(in the rows, 128 means zero)
Which row each row swaps with, under one turn or mirror:
q_294: [157, 114, 152, 132, 114, 126, 139, 160, 133, 153, 91, 95, 162, 107, 134, 139, 153, 112, 122, 144, 105, 124, 86, 153, 120, 171]
q_101: [122, 119, 148, 111, 103, 143, 135, 64, 107, 135, 96, 125, 156, 91, 120, 143, 121, 109, 114, 129, 109, 101, 96, 119, 119, 176]
q_457: [119, 139, 135, 98, 130, 160, 123, 91, 149, 169, 113, 104, 158, 87, 127, 134, 136, 105, 132, 105, 106, 98, 94, 159, 121, 153]
q_517: [144, 149, 127, 136, 109, 105, 137, 121, 141, 155, 85, 135, 165, 121, 121, 134, 134, 109, 138, 130, 126, 91, 108, 145, 78, 170]
q_267: [149, 121, 152, 114, 104, 162, 129, 133, 137, 172, 90, 139, 121, 105, 107, 152, 135, 80, 95, 165, 99, 100, 103, 145, 114, 160]
q_167: [135, 115, 145, 106, 131, 142, 131, 61, 180, 145, 107, 116, 158, 97, 124, 132, 126, 101, 115, 126, 105, 95, 114, 121, 126, 168]
q_627: [122, 89, 151, 107, 108, 143, 122, 159, 146, 134, 90, 115, 135, 130, 125, 134, 135, 89, 144, 117, 103, 112, 111, 105, 109, 153]
q_557: [150, 69, 131, 141, 121, 132, 140, 135, 111, 141, 68, 118, 134, 104, 102, 132, 140, 117, 118, 142, 98, 100, 128, 123, 109, 161]
q_561: [146, 128, 145, 114, 136, 143, 132, 132, 164, 155, 109, 101, 142, 135, 95, 128, 124, 104, 111, 124, 108, 85, 161, 134, 122, 179]
q_192: [145, 137, 121, 116, 138, 152, 135, 100, 138, 135, 103, 147, 156, 95, 103, 105, 111, 101, 94, 115, 103, 98, 108, 120, 104, 187]
q_812: [125, 116, 141, 132, 116, 144, 147, 123, 126, 152, 101, 102, 146, 78, 114, 145, 142, 96, 130, 129, 104, 122, 175, 119, 115, 160]
q_816: [163, 130, 143, 135, 130, 154, 112, 124, 151, 153, 110, 98, 160, 117, 138, 139, 126, 107, 135, 149, 98, 119, 100, 162, 141, 177]
q_751: [145, 101, 141, 143, 100, 129, 134, 168, 143, 173, 72, 108, 135, 101, 116, 140, 151, 104, 128, 139, 120, 98, 106, 122, 110, 135]
q_797: [126, 135, 120, 122, 111, 148, 158, 98, 137, 173, 95, 110, 154, 90, 117, 151, 128, 80, 135, 150, 98, 131, 117, 141, 85, 166]
q_454: [153, 106, 151, 104, 104, 123, 103, 115, 144, 131, 71, 127, 137, 112, 113, 161, 127, 134, 116, 131, 113, 100, 110, 91, 114, 161]
q_55: [120, 130, 134, 118, 113, 148, 119, 179, 118, 161, 96, 139, 153, 118, 113, 141, 120, 111, 125, 119, 103, 97, 113, 119, 120, 163]
q_815: [151, 100, 140, 135, 115, 168, 144, 164, 121, 176, 98, 93, 140, 91, 116, 117, 130, 93, 132, 114, 104, 118, 106, 129, 136, 163]
q_890: [148, 150, 127, 138, 120, 143, 139, 88, 161, 144, 93, 130, 144, 81, 104, 122, 122, 124, 95, 134, 117, 112, 95, 137, 136, 152]
q_468: [147, 112, 134, 103, 93, 147, 131, 74, 145, 134, 96, 88, 143, 102, 99, 131, 106, 117, 120, 98, 114, 87, 127, 121, 114, 161]
q_783: [147, 109, 144, 112, 117, 125, 137, 106, 147, 159, 102, 152, 142, 76, 135, 121, 124, 105, 148, 87, 111, 109, 136, 114, 123, 162]
q_398: [147, 113, 133, 116, 100, 116, 143, 102, 116, 138, 82, 98, 116, 115, 97, 136, 139, 112, 120, 91, 123, 93, 117, 110, 99, 155]
q_888: [181, 134, 128, 116, 121, 157, 119, 135, 183, 157, 96, 110, 148, 94, 118, 127, 149, 97, 119, 106, 107, 110, 82, 130, 127, 163]

q_192 pairs with q_55
q_454 pairs with q_888
q_294 pairs with q_468
q_101 pairs with q_815

